Each path is a new rotation, seen through one point. The rows after it are directions, each followed by how far the rotation turns it, in degrees each step (0 if it stays put).
Each turn is a multiple of 5 degrees from 10 to 175, or 0.
Each row of a path follows its step; steps can be skipped.
path 1
step 10: -131,-27,-55,15,218,41,-51,-16,5,272,193,53,-450,161,122,80,18,216,-231,352,-216,-107,-491,-93,-31,-240,-98,-117,283,238,17,51,95,93,-153,139,-157,1,211,-109,143,187,71,-262,347,58,-106,190,-124,308,-125,-111,235,137,-19,-22,-16,-82,-60,-105,291
step 13: -124,219,-157,94,12,-29,-95,162,-292,101,142,14,-41,-30,173,49,172,-275,87,188,449,5,-91,170,-65,-182,345,10,-24,59,-522,295,-137,80,-103,219,117,0,-195,-93,-167,-118,-73,81,-217,79,81,-187,-54,222,-18,-210,-124,228,323,264,-84,-253,101,177,144
step 15: 27,67,-119,-4,-75,-265,127,-49,254,178,-88,279,-114,65,-264,-6,16,-225,-280,-55,-79,367,205,375,-100,117,-22,-82,374,-105,-115,-1,273,-40,163,-291,-415,125,-235,32,152,118,-369,-41,111,-23,-43,-77,-330,-82,16,-144,138,55,-68,-189,-239,-13,-25,-228,-42
step 16: -182,265,-9,-134,263,9,-254,83,1,-45,1,293,172,43,26,-76,-357,58,-334,-326,-121,82,-89,-103,-72,-99,24,-341,-210,-384,-149,-67,102,185,-263,-18,-77,-9,-32,268,-340,66,42,216,352,-111,143,-256,221,-74,245,41,69,332,-44,122,148,15,88,12,-33
step 18: 132,279,-115,-54,85,359,-106,-138,25,92,-153,-71,-179,-60,34,-28,-159,-106,-38,-179,231,-80,311,-7,14,-184,143,-210,331,60,268,89,-167,-489,298,108,199,65,162,-213,112,-113,93,-84,-146,96,-106,-79,88,141,-134,-266,99,195,-397,145,-320,270,18,44,73
step 27: -59,-296,273,-293,-211,-38,220,-160,-318,83,13,-143,-43,122,265,-318,-241,236,449,104,-108,-158,-224,-99,242,-183,23,-67,40,-197,192,-107,-226,-117,118,-227,-315,205,-36,-134,-121,-35,17,-201,178,-156,-115,229,116,-40,-104,-183,161,-19,59,-276,-48,-30,12,-48,52
step 36: -294,-30,30,294,-269,214,-23,-53,133,418,147,138,100,177,-150,-148,144,-142,-5,-10,-106,-222,-32,143,7,117,105,35,-89,83,-321,105,-187,45,-173,-154,-128,-114,-92,-262,-95,418,297,3,-210,-255,197,0,273,-235,164,-87,-294,131,-339,-91,-58,153,110,86,24
step 38: 253,128,-346,1,69,156,123,385,35,34,-58,184,120,-330,-194,-40,-330,87,264,-171,-201,227,158,252,248,-154,210,8,46,-88,151,-295,-34,198,56,-116,50,-176,-49,-27,-94,19,-126,276,-53,320,262,17,-76,-88,35,376,100,271,110,160,-193,3,15,132,117
Directions:
-73,72,-26,-48,75,-61,24,-16,34,63,33,-52,20,-32,-71,-57,8,-81,-23,-13,-33,-33,61,17,9,-19,-22,28,92,78,-55,10,-17,48,18,70,65,6,-28,12,97,101,-10,-50,-26,-69,56,50,11,-26,-31,10,9,-90,-36,-3,-36,43,-46,-66,-3 : 135
100,33,4,-106,-4,-99,6,75,74,-69,59,24,-58,-15,67,-4,-8,-27,16,73,57,4,-15,34,5,63,-60,27,7,-39,5,83,-51,29,27,14,-38,-58,19,24,11,42,92,-27,-71,64,76,-5,-5,-11,-1,21,-13,28,-6,44,-1,-84,36,-53,-60 : 40
-93,-18,-38,-20,-70,-7,-65,9,-20,18,-13,17,-8,-7,-7,-84,-63,-54,29,-61,44,-72,-14,-34,29,1,-27,-75,87,-51,-12,-47,54,23,19,-68,-23,-19,-63,-64,-27,-74,-6,-12,-18,6,23,-7,-19,-161,71,31,20,12,-68,14,-37,-71,63,-37,-18 : 35
17,37,30,21,5,34,58,81,27,15,-4,-12,-47,20,44,106,66,-7,98,32,-57,2,72,-77,7,-6,37,89,45,-46,-111,-26,-31,-9,-31,-24,-15,21,-4,-95,-65,-12,-3,4,84,-12,33,-23,-7,-97,-6,-37,12,-45,2,103,-15,15,-62,-13,-49 : 45
0,-33,-50,99,-26,-73,71,-18,-31,10,-67,-59,-130,-84,69,18,-13,-31,-66,-71,107,-95,50,5,25,40,25,35,-30,53,20,70,13,-17,51,21,12,6,2,-35,4,-52,-13,49,6,-2,71,-11,-73,33,12,49,15,-6,17,52,21,33,-47,11,35 : 70
-61,26,-27,19,-19,-59,-6,-43,-16,-76,20,-17,-36,41,24,-47,81,-53,12,28,8,95,26,-23,-11,-20,81,21,-43,-20,82,-14,-36,-13,-37,104,-159,4,-103,32,57,-44,34,-3,34,-57,-4,-13,18,-92,-58,55,26,36,24,-28,-3,28,-3,3,22 : 55
95,-28,10,25,16,18,44,-99,47,51,42,-77,-9,45,58,9,32,-29,23,29,-26,28,-33,-54,104,-44,-62,-30,80,96,2,96,-19,47,6,-62,6,-26,-75,-19,-39,-36,-10,53,-61,-46,-28,-35,16,-21,-43,-47,7,98,-31,-27,-9,52,49,-19,45 : 80
22,35,-8,39,-37,11,22,22,8,-15,6,-25,-3,-18,-91,104,26,-82,-36,3,-73,-126,37,76,-7,-60,-67,-30,-77,-98,58,-56,-90,20,37,1,-23,-26,-45,24,34,-16,-54,9,-17,-23,-11,-34,53,26,10,-14,-48,90,-94,61,-25,5,-7,-18,4 : 20
path 2
step 3: 49,-254,200,247,45,-274,52,-357,-79,-53,247,387,-163,223,217,-141,-11,184,155,-79,-60,326,-236,207,-28,-18,0,-109,-195,-77,-228,390,-264,198,85,127,32,-1,121,288,-46,-215,158,12,-83,34,168,-273,28,261,-16,150,-240,-40,158,-212,112,-335,79,-18,-120
step 5: 8,275,-243,319,-65,138,50,-73,103,-303,-169,-292,-64,-67,-19,117,-412,266,-97,-7,-109,245,278,-61,-59,-50,168,-209,68,-83,-171,442,55,151,58,34,-282,-147,-60,169,-88,-1,471,-33,309,-189,-42,135,171,-71,123,203,-194,-103,-82,-159,-136,-194,-106,-50,136
step 6: -291,88,119,149,-82,153,217,-338,-179,221,260,425,30,94,142,-135,45,-3,-204,107,221,346,19,21,75,-93,172,49,-192,23,-88,158,-209,247,-143,44,-24,-137,202,-37,-404,-239,26,-94,83,-148,17,133,-203,206,68,6,-152,-90,223,-396,319,-76,-35,109,-263
step 18: -197,214,206,61,-119,-88,246,-191,-494,403,193,44,-134,-136,9,-143,2,32,-270,147,-121,25,-74,-164,66,-157,315,-127,96,-186,-98,242,79,-38,107,-38,54,-93,3,135,-42,-28,-5,303,219,-86,125,-37,35,-151,-3,141,14,-295,43,-320,-95,-221,-71,583,141
step 22: -80,45,94,454,13,170,-253,-174,193,-68,268,-75,-17,91,-112,274,-239,422,207,-57,89,322,-18,439,190,-96,-191,32,-104,-35,78,357,-224,210,-33,63,-140,-207,-45,-131,-254,-161,218,-6,-20,-144,79,252,143,-74,205,-250,-47,58,11,-189,-94,-77,164,195,-46
step 25: 98,-108,-235,226,-209,-52,-117,-131,-50,-36,208,58,-23,78,-262,-105,-185,236,-132,-272,156,316,100,275,154,-54,-176,-167,-218,-150,66,161,-250,102,201,308,269,-248,295,-63,-215,-203,222,3,193,105,222,228,-4,14,-100,-135,-125,71,-222,14,-54,-131,-264,126,-449
step 27: -265,78,0,139,357,98,-212,-183,-356,217,-88,48,-56,-180,-201,92,-26,60,22,79,-335,42,27,12,141,86,152,-64,201,-4,-140,109,-82,111,-382,80,207,-190,165,-142,-173,-6,486,-15,195,-260,-132,348,98,6,-120,272,11,-229,-379,-167,-173,12,-67,25,197
step 34: 4,306,224,241,-151,-13,256,-368,24,96,183,-88,-158,109,-92,-42,158,29,-260,264,1,550,-133,85,79,-178,-131,97,-44,-280,278,408,8,230,129,228,26,-105,36,-203,-98,-6,-50,-194,195,47,156,93,223,253,89,-50,8,-69,214,-91,176,-180,-258,-11,176
Directions:
-21,-72,68,14,-56,-57,25,2,34,-17,37,-4,1,-21,56,18,18,28,107,-16,-20,-4,14,37,-89,17,-2,27,-8,45,-82,-49,-16,-28,-39,24,-14,-60,-81,40,52,8,40,-38,-14,-26,33,-53,19,6,32,-48,-42,29,-45,-43,-70,-62,180,2,77 : 40
19,-23,-26,7,10,-12,-24,-37,-43,-9,46,-49,88,-26,16,42,12,80,0,8,-11,-32,94,42,25,9,-92,-43,-11,17,26,-67,-7,-37,-16,54,9,-11,23,20,75,15,11,1,-97,-43,-89,68,30,72,-56,-80,4,-32,-1,-126,-16,115,-45,47,-35 : 140
-17,-22,11,25,-77,-41,70,-47,67,6,-51,-23,-51,-34,-37,69,98,-66,-49,-47,76,-64,81,37,40,25,7,-39,13,-42,-4,81,-31,-70,-72,-4,96,28,31,46,-45,-41,-15,49,-62,24,-13,-7,-61,58,42,-35,-6,36,33,-1,43,-19,-16,2,100 : 130
0,-39,11,26,44,37,110,43,-52,23,-21,-26,65,96,-28,-6,45,-46,83,-34,66,11,-20,-57,18,-56,31,57,34,0,15,-25,13,35,-70,92,20,4,-159,9,22,-12,-23,-21,10,60,-2,23,-48,-15,19,-14,70,-12,49,-103,57,-10,-45,-34,-21 : 145
-5,-43,14,56,-29,68,49,24,77,-98,17,-11,36,-10,-52,-2,-77,68,-45,-7,-5,-7,-1,-2,-66,61,-1,-21,25,-77,-17,-31,-49,30,39,41,-7,16,-5,-92,14,105,39,35,1,60,65,64,77,18,70,-72,55,88,-38,10,47,-25,-70,-10,49 : 125
-38,51,55,66,44,19,-7,-13,2,-23,45,-65,-65,24,14,35,-14,98,12,-43,6,6,-6,-5,0,-116,-40,-16,76,67,44,52,6,-43,-5,24,-89,97,-5,43,66,-8,-41,39,-21,-25,13,-133,94,49,30,1,16,-33,43,45,60,-45,-33,10,33 : 175
-46,3,-38,12,36,36,-74,-49,41,-116,-63,114,-5,-40,-25,10,99,37,82,-15,111,-28,36,-21,12,3,0,55,90,-106,38,-45,15,23,65,12,-36,4,22,32,61,-8,-47,-34,-20,16,-15,18,-26,1,55,36,24,-19,-9,30,-57,-10,45,59,-49 : 115
53,-33,28,58,-14,-21,-41,-56,-21,100,6,-35,-8,-30,-10,27,-42,-99,-35,147,17,-15,-9,45,-94,-47,-37,58,90,-22,50,-55,103,7,49,30,57,12,-45,9,12,48,-9,-45,-75,69,20,-23,-10,22,28,36,-42,-15,-52,50,13,22,-29,29,36 : 20
path 3
step 2: -243,-3,-122,-240,73,136,81,317,-272,28,163,252,216,-2,-39,-43,-17,102,-94,-149,124,-192,194,97,-70,-7,76,0,-168,-250,101,-63,-228,12,69,-66,418,188,-13,-260,-330,174,-47,156,-30,-250,-192,311,236,-90,-150,139,-19,-273,-5,-305,63,-483,-199,192,-151
step 3: 72,-26,-192,-54,-420,-3,60,-237,-48,-117,298,1,-391,-31,2,-274,165,165,214,-398,-30,22,-97,33,-238,-50,-42,-200,-144,207,296,-87,333,-25,-96,-42,178,-162,-25,-133,198,-242,146,207,-27,121,-175,45,-55,164,-162,-10,-225,85,-60,244,-98,-267,213,-235,379
step 4: 220,-133,-5,255,129,-221,-94,-228,-9,93,-410,-211,-174,-215,-131,117,-9,89,-176,32,-68,229,117,26,-176,111,-139,259,11,229,76,-181,-137,81,40,-242,-102,-27,-19,388,180,583,-50,-257,133,-106,240,74,-310,-34,85,4,-99,74,-336,-96,37,-207,269,121,75
step 7: -347,-92,-184,-23,-20,19,-126,-5,-117,-177,-154,158,99,154,56,9,-33,-84,-62,209,44,318,321,219,33,-180,72,-10,242,52,108,217,176,-36,-79,-144,198,-218,7,151,-287,127,20,59,248,2,548,268,-109,30,-149,-74,-155,15,-296,12,387,-385,319,63,24
step 12: -26,114,32,154,-20,-284,91,-83,47,-1,-267,-319,-33,2,44,106,107,75,-162,314,-113,-258,-103,-211,-450,32,-182,-196,216,-262,-72,6,-20,103,-27,-122,-156,-226,48,292,-125,-114,15,136,234,58,346,-181,-350,-387,50,100,-182,109,31,-144,-69,-101,342,339,-63
step 14: 12,176,66,-132,-151,284,284,-151,227,-133,323,142,-77,186,161,-128,143,-134,173,-486,-85,114,126,-333,29,380,57,80,64,135,417,9,225,-17,-15,50,14,-27,71,-20,-122,5,227,447,-161,-141,-320,206,-102,85,-184,30,43,-99,-50,236,220,-44,113,18,-17
step 18: -269,173,-19,-383,23,255,-155,-88,-222,-103,-124,214,-196,131,-33,-187,-275,-7,4,6,-68,212,213,72,348,-301,-146,-290,118,-13,147,43,212,51,32,-42,75,-65,-135,-181,-47,169,-16,-268,350,-447,139,103,259,-25,14,130,-95,-20,13,198,45,-278,170,347,13
step 27: -91,117,15,222,157,-148,-62,116,50,-183,-280,-300,42,10,281,72,168,356,292,213,-87,-173,65,-173,-12,-325,-29,282,-140,-68,-30,226,-248,-78,-56,-49,-54,276,-46,284,-4,246,220,-78,95,63,-126,158,332,219,-277,-88,-261,-14,-232,171,-77,276,244,-231,-96
Directions:
3,-7,36,-37,-72,-6,-17,1,48,78,2,46,-5,-45,47,52,12,-2,-3,41,21,18,69,81,-34,-8,7,-85,38,18,43,50,-48,16,3,-55,-51,-46,42,-52,-9,39,-3,-73,-10,18,96,22,59,-44,107,36,14,-65,-16,-87,20,-95,-16,62,-113 : 135
-21,-47,32,-8,8,-18,87,-149,-68,-28,-21,2,9,115,36,61,-50,10,-68,51,81,63,40,85,58,5,-71,6,-36,-14,26,-82,-89,-67,28,43,11,-5,-2,-5,13,-70,26,-3,-42,69,42,3,8,-3,-1,35,6,16,-40,37,-40,-24,-20,-35,19 : 25
-67,-33,126,-48,50,76,81,55,-16,-22,-59,-19,4,-32,-53,-59,-35,35,-10,-28,-1,-32,-12,33,43,31,49,17,27,72,82,-28,-33,19,80,75,-66,-20,4,-95,52,7,12,13,52,-2,-29,-51,-26,-18,-94,11,13,-29,52,8,45,4,-55,55,-79 : 90
87,-34,-50,-18,27,19,23,35,-15,57,-69,-71,-52,-19,132,-15,13,17,16,-11,23,45,44,-32,-16,-56,-4,22,-47,-46,28,-56,66,-27,39,58,40,-9,13,-20,37,17,43,-54,52,83,34,48,-41,-30,7,-39,-51,121,26,-73,72,81,25,27,-58 : 95
-39,-95,-43,-62,83,-72,-10,-85,25,-53,8,-22,31,-46,-9,30,-55,31,-64,-7,61,62,-42,-107,12,-53,29,-58,39,12,23,24,-2,41,80,4,-33,-52,-44,3,-52,63,-51,-11,-18,15,-31,-14,-48,-4,82,-47,-60,-42,99,7,8,-18,81,24,36 : 130
-37,0,-38,1,-49,-79,2,-43,2,-113,17,-27,16,-52,-12,15,52,13,-25,44,83,-87,2,16,-45,169,25,42,0,-20,-42,-51,3,-92,-40,64,-32,39,-12,-14,-10,34,-18,-62,91,-25,-3,34,77,-2,37,-4,14,7,80,-39,11,66,-8,24,-29 : 95
